Rotation paths and how fast each direction turns (degrees a step):
Each turn is a multiple of 5 degrees from 10 to 175, or 0.
Each row of a path follows its step; steps can be skipped.
Rotation 1:
step 0: [ -5 -20 -62 -16  37 -37  -8  -3  27 -19 -32 -28   5   1  14 -17  -2 -14
  27  -8  -3   3 -30  -1  20  13  28  32 -31  -1   5 -28  24  11  -3  12
 -17  14  -2 -10 -20   5 -18 -14]
step 1: [ -5   8 -18  12  14  20  18  -5  -7 -20  14   5 -12 -28 -21 -14  -3   1
  -6 -21 -12  17 -10 -26  16  26  42   6  15 -29   6   5 -10   6 -70 -24
  26  -1   8 -23  -2   1  46 -30]
step 2: [-12   4  28  13 -39  15   6   7  16  18  -5 -25 -25   0 -11  17   3  -4
  24  16  35 -17  18   2 -25  34  36  -5 -31  30 -20  -8 -13  -7   5 -40
  14 -29  32 -15  -7 -35   7 -22]
step 3: [ -4   0  -7  -6  -5   9  15 -20  25  34  14  25  -9  36 -26  -8  17  33
  15 -28  30 -21   4 -41  -3  26 -48 -14 -20   0 -38   6  -1  -4  27  19
  12   9 -39  10  -3   1  11  -5]
step 4: [ 24  -6 -40  13  -9  18 -13   9 -28  20 -11  11  -8  27   8 -47 -25 -32
 -53  -4 -20 -24  18  -1  -6 -20 -12 -16 -12  22 -28   4   2 -14   8  -2
   5  21  16  34   6   8  22  31]
step 5: [  4 -27  10  31 -15 -25   8  47 -19 -22  18  29 -27   0   7  45 -19 -16
  -6 -28  -8  38   1  17   9 -19 -19   9  19  25  13   1 -13  10  23  -2
  12 -28  -8  24  33  14   8  18]
step 6: [ -5   0  20 -38  -5   0 -24 -11   6  14  19 -11 -14 -19   0   1  12   3
   7  27 -22  -4 -20  41  10 -15  13  22  22  10   3  16 -40  15  47  40
 -21   1   6  13  13  46 -15 -36]
step 7: [-20  11  10   9  23 -32 -12 -17  26  13  36  13  26 -11  12  -7 -18  13
  -3  45 -18  -5 -43 -31 -25 -24  -8  -1  10 -32  14  25  26   6 -28   4
 -26   2  22  17  24 -12 -23   2]
step 8: [ 31  11  37  42   2  38  -7 -10  17 -27 -18  -1  11 -13  32   7  39 -11
   1   4  16  15   5  -4 -10 -54  20   5 -29 -24   6 -10  18  13 -30   8
 -10   4   6 -16 -35  11 -13  14]
step 9: [ -2 -14  22 -35 -11 -10   2  -5 -14 -18  -1 -26  -8   1 -16  37   3  -3
   7 -28   5 -42  13   4  32  14 -27  -8 -12   1  26 -54  34  16 -40  16
 -17  12   4 -35 -14  -9 -11  -7]
step 10: [-47 -22 -14   6   1   5   2 -10  -9   9 -28 -23   6  18  -8 -14 -19  20
 -32   7   5 -22  -2  39  20  30  28  22  -7 -47   3  11   9 -13  -1   3
  16   8 -49 -23 -15 -28  21   6]
step 11: [ 11  37   9  14  24 -28  27  10  -3  24   3  -1  18  45 -25 -26   1  -9
  18 -22  20  23  27  20 -19  35  32   1  13  10   4   7 -31  -3 -26 -14
  26  10  14 -15  21 -12   5  38]
[ -5   1  -4   0   3  -2  -7   0   5   0  15   2   9  -6  -2  11 -11   4
   7 -11   1   8   4  -4  -4   8 -14   2  -2   1   1  -3  -3   4  -7   6
  -2   6   5  -6  10  -6   6   9] : 170
[  3  -3  -3   0  -3   1   7  -8   9   1   1  -8  -9  -5  -4  -3  -1   4
  11   1  -7  -7   3   6   4  -6 -11   0   7  -4  -2 -13   1   6  16   6
   5  -4   0  -8   3 -10  -6  -6] : 110
[ 13   3   1  -5  -3  -7   6  -1  -5   7   2   3   7   1 -11  -1  -1  -4
   7  -8   2   3   2  -3  -3   6  -1   8  -9   2   3  -6  -1   6   5   5
 -10   5  -8  -3  -7  18  -6 -12] : 125
[  5  -2  -3   5   0  -4   6  -7  -3   4   8  -4  11   8   5   4   7   3
   1  -7   0 -12  -1  -2   5   8   3  -1  -1  -1  -1  -5  -5  -2  14 -13
   7  -4   6   4   0   4  19   3] : 40
[  5   2   6  -2   1  11  -8  -7   3  10   4   0   3  -1  -5   6   2  -3
   3   0   7  -1  -7 -11 -10 -14  -1 -14  -4  -2   1  -9  -5 -10   0 -10
  -5   4  -8   2   0  -8  -1  -6] : 70
[  7   0   1  -5 -13   6  -1  -1   9 -12   8  -5  -2   1   7  -4   6  10
   6  -1  -3  -1   0  -5 -11   3  -3   6  -4  -6   4  10   3   7  -9  -7
  -4  -4   9   8  -7  -4   1 -12] : 60
Rotation 2:
step 0: [ -5  16 -20  19  12 -23 -14 -21 -32 -31 -35  17 -33  -8 -34 -44  17  -7
  10  16  -6  -5  39  10  19  16   3  -4   1 -23  17  32  31 -18  -7 -26
   3  25 -18   3  15   4  13  20]
step 1: [ 31  25 -21 -23   7 -28 -27 -15  10   7  14  10  36  -1 -42  31 -23 -17
 -15  15 -18   7 -21   0 -10 -25 -14   1  23   0   2 -20  -3   1 -13 -47
 -24   6  -5  -7  -1  43 -32  -9]
step 2: [ -6  -2  16 -15 -20 -23   9  46 -15   0 -22   7  -2  17  42  19  33  16
 -28 -25  -3 -22 -26  -9  31  16   5  -5  13  -2  16 -12   4   0 -52 -26
 -27 -10   7 -26  -7 -30  -7   9]
step 3: [-11 -28 -19  27 -15  -7 -44  13 -16   6  35   6  21 -21  10   6  12   3
   5 -20   2  -8 -13 -32  19  -9  -6  40 -24   4 -18 -19   6   8  -4  53
  21  23  26 -10  21  29  23  -2]
step 4: [ 19  -9  13  -3  -2  20 -31 -12  34 -27   7   1  16  26  26 -11  29  -1
  25  17  -1  -9  29  42   5   2  33  -6 -23   4 -23   5  10 -28  34   4
 -17  13 -13 -15  35 -25 -22  34]
step 5: [ 18 -38  -7 -25  21   3  21  -4   8  -9  16 -10  22  -8 -44 -18  37 -27
  -3  18  24   1  23 -44 -34  -6  15 -16  13 -17   7  -5 -13  48   9 -14
 -18  -2  18  22   9 -12  -4 -19]
step 6: [-34   8  28  17  -9  10  12   0   8   3 -32   9  -2  15   2  19 -22  -1
  -9 -25  27 -28  25  11  -5 -16 -53  -6 -41 -15 -21  13 -27  11 -28 -42
  -1 -10  21  23   4  -5 -20   6]
step 7: [-17 -23   9  15   6  36   5   7  15  20  25  14 -13 -31   3  -5  18  36
 -26   8 -39 -13  -6 -14   0 -26 -45  12   5  19  39 -17  -7  -3  18  -1
  38   5 -38 -15  -7   5 -15 -11]
step 8: [ 30 -23   6  17  11  11  15   8  -4 -24 -10   0 -42  21  30   2 -44   8
   6  26  -5  -3 -21  24 -11 -16  10  32  14 -26 -15 -18  13 -13  37  20
 -10 -20  45 -23 -15 -19  -8 -10]
step 9: [-38   7  27 -24  19 -21   5  -2 -23   5  -5 -10 -42  15 -18   9  19  -6
 -11  -2  18 -14   9 -13 -31   2  36 -23  15   6   6  19  16   1  30  53
  -7 -10 -14  18  19  46   2   2]
step 10: [ 22 -19   8  16  12  11  15  -7  12  26   0 -17  10  16 -42  23 -30  -4
  17 -11  11  19 -23 -12  -5   9 -18 -40  -5 -11 -22  32 -11 -51 -10 -14
 -10  26 -11   7 -20   7  30  43]
step 11: [ -8   1  -1 -60 -12  26   6 -23 -28   8 -12   3   4 -50  16 -42 -11   3
 -13 -28 -16  41  -3   9 -22  17 -23   0  -2   0  34  -6  -4 -22 -27  -7
 -19 -17   0 -12   9  -3  -9   8]
[  3   4  11   3  -1  -1  11   2   6  -2   1  -6   9 -12   0   8   3  -7
   5   6  -6   8  -4  -2   9 -10   1  -2   0  -3  -4   5  -6  -3   8  -3
  -1   2 -14 -17   4   3  -6   3] : 120
[ -6   0   3  15   7  -8   9   2   1  -1  -3  -1  -7   6  -6  -6  -5   5
  -6  10  -7  -3   4   8  -8  -2  -7   1  -8  -2   7   2  -1   3  11  -2
  -3 -10  -6  -2 -13   6   5  -9] : 40
[ -3 -12   4  -2 -10   2  -3  -2   6   4   3  -2  -5  -6   7   3  -8  13
  -1  -2  -4   5  -6   3  16   0  -2   8 -11   6   9   0   5   4  -2   4
   2  -6   3  -6   7  -6   5 -12] : 80
[  7   2   4   2  -2  -4  -4  -6  -2   3  -1   5  -8   2  10   4  -1   3
  -4  14   1 -12 -13   0   6   2  -4   7  13  -6   5   4  -4  12  -3  -4
  11  -1   1  -1  -1  10  -9   8] : 60
[-12  -5   0   4   2   1  -9 -10   0  -7   9  -7  -1  -3  -5  10  -2  -1
  -6  -3   3   2   7  15   4  -6  -1  -9   4  -5  -3  -1   8   9 -10   8
   5   7  -7  -4 -11   1  -3   5] : 120
[  1   3   3   8   2  -9  -2 -12   0  -1  -6   6 -13  -7   7  -8  -1  -9
  -2  -9   3   0  -6 -12  -5  -6  -4  -2  -3   6 -13   0   5  12  -3   4
  -9  -2  -6  -5   2  -7   2  -1] : 120
Rotation 3:
step 0: [ -1 -29 -21 -17   5   5  15  28  -8 -44  -6  12   3   3  24  12  14  -2
 -17 -13  -4   8  36 -57 -18  20  26   5   5   2  11 -27  47  25  -6  39
   7   7 -34  28 -10   1  13   2]
step 1: [  2  -3 -58   6 -15   8 -15 -24   1 -32 -19  45  14   1 -14 -26  -8  22
 -18 -29  32  24 -20  -4   3  41   4  10  12 -11   2  12 -21  -1  29   0
  -2   5 -57  -8   6 -16 -17  -2]
step 2: [ 14  10 -35  21 -29 -12  11 -23 -10  23 -12  -1  14   3   1  -3   0 -45
  16 -10 -32  13 -20   3  57 -16   7 -19  20 -22 -33 -18 -35   6 -25  -8
  35 -13 -28   2 -13 -13 -13 -23]
step 3: [ 33   4   2  11 -11  12  23  14  14   2 -28   9  23  16 -16  37   6  23
  18  30 -14 -18  24 -26  24   5  27 -14   4 -14 -39  22   5  23   0 -21
  10 -24  39  52   1 -29   2  13]
step 4: [  1  -3  38  41  13  17 -18   8  21   8  -1  39  29   5  25 -21 -24  22
   5 -18 -12 -43  17 -13   4   7 -11   5  -1   9  11  32   8  17  42 -20
  -1  23  -5   0 -39 -28  20 -24]
step 5: [ 17  28  42  51  -5 -14  42  20 -17   6  -7  25  -9 -26 -11   1 -40 -35
  11   4 -11  -2 -31 -13 -10  11 -28 -18 -35   9  11 -11 -19   5  19  21
  -1  20 -25 -21   5  18  -9  11]
step 6: [ 26 -13 -14 -10  -7  57  -1  22 -54  13 -28 -11 -10 -15   2  21 -15  -8
  29   6  -2 -21  17   0 -23   9 -11   5 -30   1  11 -30  -4  16 -14  22
 -12 -16 -11  38  21  33 -10 -33]
step 7: [ -4 -21 -10  -4 -22  43 -24 -32 -32   1   2  52  -7  47 -25  -6 -25  23
 -17 -41  12 -10   5  12 -15 -19 -25  -3  -4  15 -16  -5  20  -8 -11 -13
   1  -9   3  10  38  -6  34  11]
step 8: [  4  19  20  -6 -16 -14 -25 -13  -1  -4  14 -27   6  19 -11 -31 -17 -50
 -18 -27   1  14  11 -12  27  31 -37 -26  12 -13  -3 -22  10  26 -11 -15
  23 -15 -15  -1 -13   8  54  35]
step 9: [ 13   7 -14  16 -43 -27  -8  31  14  -3 -26 -33  12   0 -14   2   9  13
  16 -14   4   6   7 -24  12  50 -11   9  -1 -50 -13   7   3 -10 -29   0
 -50  33  25  18   2  27   8   9]
step 10: [-37 -40   8  32 -23  23   5  -2  -5   5  35   1  17  11  26 -16  -4  26
   4 -29   7 -12   0  42  37  -5  10  13 -17 -33 -11   2 -26   9   5  10
 -57  -5  15  10 -22 -13 -21  -4]
step 11: [ -2  23  75 -19  -7 -30  39  11   1  15  11  15  29  24  20  25   0  -1
 -15 -27 -13  -1 -23  44  14   7  15  -3  -7  -1   4 -16   3  20  -8  24
  12 -15 -14   1  36 -25  -7  10]
[-13  -4  11   2   7   4   9   2   7   6  -4  -4 -10   3   2   3   3  -2
   2   5   3 -14  -4 -15   9   6   0   4  -3  -8   3   2  -2  -1  -1   2
 -13   4  -1  -9  -1  -8   5   0] : 65
[  1  -4  -3   5 -11 -11  -8   0  -8   1  -7  -6   5  -3   1 -11  -9   1
   9  16   7   1  -7  -1   3   8  -3   0   4   3  11   4   7   0   0   7
   2   8  -6  -9  -1  -4  -3   5] : 95
[  6  -3   5 -12  -5  10  -5   3  13   6  -2   0  -3  -4  -7 -16   4   0
  11  -2   2  -5  -7  -2   5  -6   6  -7   6   1  -9  -2  -2  -8   2   3
   5   7  -2   7  -2   3   3  12] : 65
[  5   2   5  -1   9   8   5   3   7  -7  -2  -3   7   0  -2   4  -7  -2
  13   6 -14  -9 -10   9  -6  -4  -8   6  -7  13  -5   9   4   6   0  -3
   1   2   0  -7  -1  -1  -6  -1] : 45
[ -4   1  15   3   6   2   2 -11  -1  -8   4   0  10   5 -10   5  -6  -5
   0  -3   5   6 -11  -2  14  -1   2  -5   7   6  10  -5  -4  -7  -3   0
   6   2   2   2  -4  11  -2  -8] : 120
[  8   4   4  -1   8  -6  10  -6  -7   1   2 -10   7  -2   5   1  11 -13
   3  -2   1   1   1  -7  -1  -4  -5 -18   2   1  -2  -8   3  10   1   7
  -4   2   1   2   6  -7  -5  11] : 125
